In the data rows, 128 means zero.
Here are some points, each followed by its number:
[103 193 142 117 164  66 131 160 107 152  83  97 115 111 143 104 189 141
 103  71 168 152 122 122 160  93 175 128] 0
[ 80  53 170 230 122  71  63  87 122 132 136 167 175 154 131 145  71 137
 149 176  66 152 122 130  92 187  55 128] 1
[157 189 110  61  82 173 181 130 168  93 174 117 114 101  88 111 137 137
 151  82 143  79 150 143 161 119 141 127] 2
[114 166 129  97  97  73 225 109 141 101 100 114 159 115  98 117 140 146
 140  40 145 124 158 150 153 147 159 127] 3
[ 80 114 165 255 167  57  17 130 108 162  88 132 151 143 154 137 136 139
 116 121  84 167 103 124 128 137  63 122] 4
[177 178 101 129  80 203 116 133 179  85 206 123 103 107  92 110 135 134
 153 118 101  65 121 152 149 120  93 123] 5
[139  51 128 107 184 142 150 124  89 178  67 128 151 169 170 159 123 101
  89 167  99 166 137 113  90 134  95 124] 6
[171  29 107 169 108 206  80  88 138 118 157 158 147 186 120 174  69  86
 139 210 102 116 109 127  71 167  90 125] 7
[170  30 110 171 108 199  80  86 142 109 161 158 149 183 117 177  69  87
 142 211  96 112 110 130  73 167  88 126] 8
[136 206 116  34 109 140 193 155 138 107 144 109  76  72 119  89 161 147
 129  99 192 106 149 124 164  90 204 134] 9
[102 196 137  90 123  64 172 124 130 133  93 111 132 126 108 116 160 142
 123  16 146 135 144 152 178 129 172 135] 10
[171 189 103 105  74 188 138 138 177  85 207 118 102 103  91 108 137 141
 149 111 116  69 126 147 161 113 113 127] 11
[179 179 102 138  79 199 108 132 182  89 202 123 104 104  94 113 136 139
 154 117 100  65 119 147 153 116  89 122] 12
[117 149 122  67 166 118 181 158  97 147  76 102 113  97 151 111 171 130
 104  92 171 157 148 113 142  97 194 130] 13
[ 85  94 159 255 167  75   0 129 110 163 123 147 146 151 162 145 122 130
 120 177  54 163  87 119 113 139  33 125] 14
[121 168 123  57 152 103 175 162 106 142  86 105 113  96 143 105 173 139
 100  85 186 149 135 119 152  92 198 134] 15
[ 93  74 156 232 184  89  41 124 104 176 114 147 152 155 172 150 119 121
 112 189  42 167 106 116  99 143  15 121] 16
[121 215 121  75 124 100 187 157 130 121 108  99 101  83 117 103 164 148
 123  64 173 120 142 133 182  91 203 130] 17
[130 207 115  38 115 134 190 156 133 109 142 105  86  77 118  89 162 151
 126  95 195 108 141 126 164  88 208 137] 18
[ 85 120 158 216 181  71  65 142  94 191  81 128 143 163 171 142 143 124
  98 133  78 173 108 120 127 126  59 119] 19
[124  38 133 148 188 133 115 117  95 179  99 147 155 176 174 163 106 107
 102 191  63 167 129 110  79 150  31 121] 20
[118 196 120  65 121 111 161 160 119 120 118 106  86  70 125  89 175 151
 123  96 213 127 135 118 160  84 236 139] 21
[136  97 123  81 181 127 183 134  87 165  58 113 130 142 156 147 146 108
  92 116 149 163 148 117 116 114 142 129] 22
[113 209 137  98 117  82 184 137 130 124  89 102 131 113 115 106 167 142
 125  32 168 126 130 143 178 106 191 126] 23
[177 180 101 129  76 200 123 134 179  80 205 120 109 104  94 116 134 136
 154 114 102  68 126 148 151 119  94 121] 24
[ 79  88 164 255 152  70   0 118 116 156 127 150 156 150 153 143 109 136
 130 176  62 158  86 126 110 154  38 124] 25
[168  26 104 131 166 184 111 112  94 157  87 138 153 177 160 167 104  88
 107 192 104 160 115 111  80 141  99 127] 26
[ 84 154 156 229 179  50  62 156 101 166  74 116 129 142 155 128 157 127
 103 103  97 174 102 121 151 117 102 124] 27
[138 167 122  47  81 138 221 124 157  98 156 125 126 122  84 109 134 130
 144  71 152  94 158 143 155 130 164 134] 28
[163 194 109  62  85 170 169 139 170  89 175 117 107  98  90 106 145 142
 146  91 134  77 145 144 164 112 140 126] 29
[158  38 119 147  89 174 107  80 153 102 161 159 161 176 102 167  66  97
 156 188  99 108 124 139  84 178  92 127] 30
[162  71 115 130  78 173 133  84 164  88 175 151 154 171  91 159  77 104
 158 155 110  96 138 143  98 171  99 123] 31
[ 96 187 149 126 119  50 164 121 132 139  90 110 143 127 108 126 145 145
 126   5 155 149 140 145 172 130 159 125] 32
[120 194 123  60 123 116 169 161 120 115 122 105  86  69 128  86 170 149
 123  93 216 122 136 118 157  85 234 140] 33
[139  49 133 123  79 146 147  77 152  98 162 159 167 166  96 154  64 115
 162 154 102 112 147 148  91 185  99 123] 34
[114  88 139 125 197 106 145 138  86 188  66 119 149 162 167 149 139 114
  93 131  86 174 134 114 109 126  91 123] 35
[164  26 112 125 169 189 121 115  96 159  83 138 151 176 159 167 101  89
 108 189  98 160 122 112  72 142  93 123] 36
[104  28 154 158 100 105 115  74 135 113 158 173 179 162 112 154  51 124
 160 186  94 135 133 130  78 195  79 131] 37
[117 205 123  66 131 111 171 161 120 121 112 100  88  74 129  99 172 145
 119  78 200 125 138 122 167  86 218 138] 38
[116 202 128  54 136 103 174 158 116 125 116 102  94  77 132  97 170 146
 116  82 200 130 143 120 160  87 218 137] 39
[120 203 117  60 130 118 183 158 126 126 122 103  82  76 124  93 172 145
 124  86 199 117 140 123 166  83 217 136] 40
[110 190 129  76 149 103 166 166 107 134  92  98 108  85 136  98 176 141
 110  84 183 139 140 121 164  89 213 131] 41
New points follow, each followed by the number of its nearest point above.
[ 95 106 151 210 191  73  60 138  94 183  88 132 147 151 175 149 134 122
 103 153  62 176 110 117 118 133  40 120] -> 19
[ 83  57 172 207 114  69  88  89 122 134 133 162 179 167 117 149  74 134
 153 147  75 152 121 133 102 192  70 121] -> 1
[ 85  37 165 221 120  75  69  87 127 131 145 172 169 149 129 146  63 135
 152 189  74 153 118 127  83 190  57 127] -> 1
[117  74 138 136 191 105 134 125  90 183  66 128 152 168 179 154 126 112
  93 152  86 178 132 112 103 131  72 122] -> 35
[ 89  93 157 255 176  77  17 131 106 177 110 141 144 152 165 149 123 127
 116 176  50 166  94 119 113 139  30 120] -> 14
[ 91 181 152 156 129  46 145 135 115 127  71 106 147 133 119 112 160 146
 121  24 130 145 142 143 182 125 173 130] -> 32
[ 82 183 162 229 166  56  55 149 103 162  74 109 146 132 152 129 158 137
 109  81 110 166 106 128 151 110 102 124] -> 27
[111 164 124  65 157  99 177 160 103 148  86 103 107  98 144 107 170 137
 106  87 188 144 137 120 145  93 217 134] -> 15
[127 110 134  91  73 117 206  96 158  89 155 141 168 153  90 132  91 127
 159  93 104 108 167 144 118 178 124 123] -> 34
[ 98  89 154 189 195  82  84 132  92 191  67 135 145 159 171 152 136 119
  98 155  72 173 114 117 112 134  50 120] -> 19
[153  24 120 160  97 171 104  77 145 103 162 162 156 180 110 171  57  96
 152 195 105 113 125 134  78 181  96 126] -> 30
[186 121  93 135  81 210 124 110 170 103 188 137 127 150  92 146  98 106
 154 138  95  78 127 144 121 144  97 121] -> 31
[126  45 134 137 187 130 127 118  93 185  86 138 149 180 170 167 110 104
 100 174  66 172 129 113  88 144  52 122] -> 20
[116  55 139 156 187 114 110 120  95 191  90 142 155 173 179 159 111 111
 100 188  60 173 125 111  86 144  35 118] -> 20
[ 76 157 165 240 150  41  50 143 109 147  78 113 149 143 144 128 156 138
 113  78 111 163 107 139 159 133 102 118] -> 27
[129 143 125  65 156 120 182 152  96 159  75 101 108 118 150 121 163 128
  99  93 182 146 142 112 137  95 205 135] -> 13
[ 88  44 164 176 106  73 120  77 131 122 138 169 182 159 114 147  63 132
 156 158  93 141 140 134  96 195  74 126] -> 37
[126  47 134 134 190 134 127 119  91 171  79 136 153 176 174 162 115 103
  99 179  72 173 130 111  84 143  62 123] -> 20
[115  30 148 144  92 119 135  74 141 108 157 170 170 163 106 159  50 121
 160 178  96 128 136 136  85 194  86 127] -> 37
[ 88  33 166 209 114  85  76  83 127 129 145 174 169 150 127 148  59 133
 153 186  77 151 121 126  83 193  59 130] -> 1
[110  55 147 177 191 107  87 120  99 182 104 147 154 173 174 159 111 112
 104 185  44 171 115 113  93 147  25 122] -> 20
[136  79 119  91 183 133 170 131  88 168  66 118 148 149 166 146 141 104
  91 123 133 169 140 113 104 120 136 127] -> 22
[159 102 108  99 152 162 138 139  93 147  48 109 131 148 146 141 148 101
 104 119 186 163 118 112 112 103 198 129] -> 22
[191  99  96 150  91 220 100 107 165  91 176 139 133 168  99 155  95 101
 148 157  94  83 113 144 115 143  86 122] -> 31
[ 73  97 174 242 134  31  48 113 117 147 101 148 169 157 129 141  98 139
 138 108  77 159 111 142 126 172  88 124] -> 4
[167 206 102 102  83 189 138 141 178  94 194 115  95  89  97 104 146 148
 151 103 116  67 118 144 166 106 116 126] -> 11
[ 87  93 162 255 172  80   2 129 107 159 115 142 149 151 164 143 123 130
 120 177  57 162  93 119 110 141  33 121] -> 14
[ 98  73 155 226 185  89  51 127 101 181 105 144 155 162 173 150 120 121
 109 184  45 168 107 114 100 143  20 119] -> 16
[156 133 114  73  75 172 180 111 174  89 177 134 137 130  79 131 102 121
 151 109 124  82 160 154 133 149 113 130] -> 2
[ 96  78 152 215 187  84  59 129  98 182  96 142 151 167 173 153 120 119
 107 170  49 171 112 115 106 143  27 121] -> 16
